One turn moves each row of this set onto another row. After a few examples, where does it send each row asked below?
guk: [ -1  41   7  20 -16  10  34 -11  -7  -3  -1  -3  -7 -13  23 -28 -22 -30
   9 -18  -3 -18 -15 -19  26 -17  33  13 -17  39]
Teko: [-15  57 -10 -29   8   1  20   4 -20   3  -8  18  -7  -1   1  -6  19  -3
 -35 -17   5   0 -12   1  -9 -10  14 -20   5 -10]
nito: [-16  11 -31 -10 -39 -25   9  21   8 -18   3  -4  27  20  -9   0  -5   6
  -1 -25  -5 -12  -4  22  20  17  41  11 -15 -19]
runug: [ -6   4  15  30 -11 -52  29  19  -5  18 -23   1   1  11   1   5  18   0
 -14 -11 -38 -26 -19 -15  27   5  -7  12  12  12]
guzo: [-18  11 -27 -26 -14 -17 -17  23  30  18   1  27  10  -2 -12  -8 -12 -26
 -24  12 -18  13  -3  -6   7   0   4   5   3  -8]
mir: [  2  -6  31  -6 -10   4  -9   2 -16  -3  -1   5  -3  14 -39 -30  14  -9
   3  -4 -10 -19  12 -19  58  16  26  10 -26  21]
mebos: [-38  29  -8   2   7 -21  49  10 -16  -8  23 -14  25 -22   0  13  23 -13
  -4  -2 -12  -2 -11 -22  27 -24   2   1  -4 -17]
domit: [  6  22   5   1   0  -9  21 -10   4 -36 -19  27  -2  14  -8  32 -17  -7
 -26  -4 -15  26  11  17  29  -8  13  18  16   0]
Dapal: [  8  18   8   1  20  14   3 -21  24 -32  13  11  11  12  13   3 -12   2
   7  -9  -5 -32   0 -26  30   8  19 -16  23  -8]
Bosi: [ -7  26   1  -1 -40  24  -6   7  -8 -15  -5 -23  47  27   0 -15  -2 -12
   9   3  -1  -7  -5 -33  18   9   8  22 -27   6]
faluz: [-30   4   1  12 -19  -8  36  -1  14  -9  -3 -18   9 -11 -10 -48  10   6
  23 -12 -11  23  -3  -8  -5 -15  38   0  -6  40]
Teto: [ -4  13   5  10   0  -6  27 -44   5   8 -20  10 -15  13 -19 -16  -8  -9
   7   9  -8  -1 -25  -1  35  10 -11  -6   8 -32]
sina: [ -4   5  23  16 -31 -23  19  -5 -46  -8 -19   0  -3  32  -4  -9  36   2
   3 -11   2 -18  33  -7   8  19  24   8  19   5]
Tusob: [  1   1   9 -25  -1  13   7  14  25  -6  -7  10  -7  14 -27 -28 -32 -27
  -4 -17  -1 -15  -8  -6   6 -14  54  11  12  34]
Nam: [ -7  26   1 -16   1 -10  57  14 -18  -5   6   5  25   1 -12 -48  23 -10
 -38  -5 -24 -19  -5  -4  -4 -15  35  11  15 -10]
tud: [  2  30  -8 -19 -40   8 -15  22 -16   8  12 -15  30 -15  -4 -20   9 -11
 -10 -20   8 -21   1   2   4   7   2  40  18  -7]
bef: [-21 -19  -9   5  11 -24   2 -13  -5 -25   6  13  31  -7 -10  -8 -14  -8
   0 -26  33 -24  10  15   3 -18  21  13   4  29]
Dal: [-18  24  -8  21  -2 -12   9  -8  -8 -11 -13   5  -4  19  -1 -20 -19 -13
  -4   5   9 -23  -4   7 -46 -10 -24  11  13  17]
Feka: [-17   8  -1 -15 -10   7  35   8 -17 -24  -7   1   2  26 -12  16 -22  -5
  38  -2 -26  -6 -13 -14  44  -7   0   8  45   8]
sumot: [-18 -12  -3   1  12 -22   3  10  24 -22 -15   3  -5  -1 -18 -22  41 -14
   6  15 -18  -8  -3 -10  -1 -10 -26  -2  36   5]
Geg: [-19  17  16  17  11 -47  -4  29  -8 -22   1  14   7   5  -9 -22  11  -6
   6   1  29 -11 -13   4   7 -19  -2  -8 -20  37]
zof: [ -3  17 -23  42 -22 -19  -1  37 -24  20 -17   2 -13  16 -17 -11  12 -15
 -13  -7   4 -15  13 -39  28   3   6  21   2  14]
Kugod: [-13  27  28  -9 -14  15  20   5 -18 -14  -1   7   2 -15 -26 -18  37 -16
  -2  18 -27  -1  17 -16  41 -46   1  24  22   6]
saku: [-19  31  -1  30 -20   4  48  12 -11 -12 -10  -2 -11 -12 -17 -37   4 -18
  43  16 -17  -4  21  10  12  -3  40  13  18   3]
tulut: [-22   3  30  -4   2   8  -1 -13 -16  -7  -9  25  10  19  15  -9 -25 -16
  30  -6 -23  14  30  -2  20  -4   8  13 -11 -26]

Bosi turns into saku
Feka turns into Teto
Kugod turns into sumot
Now these:
zof turns into Nam
nito turns into guk

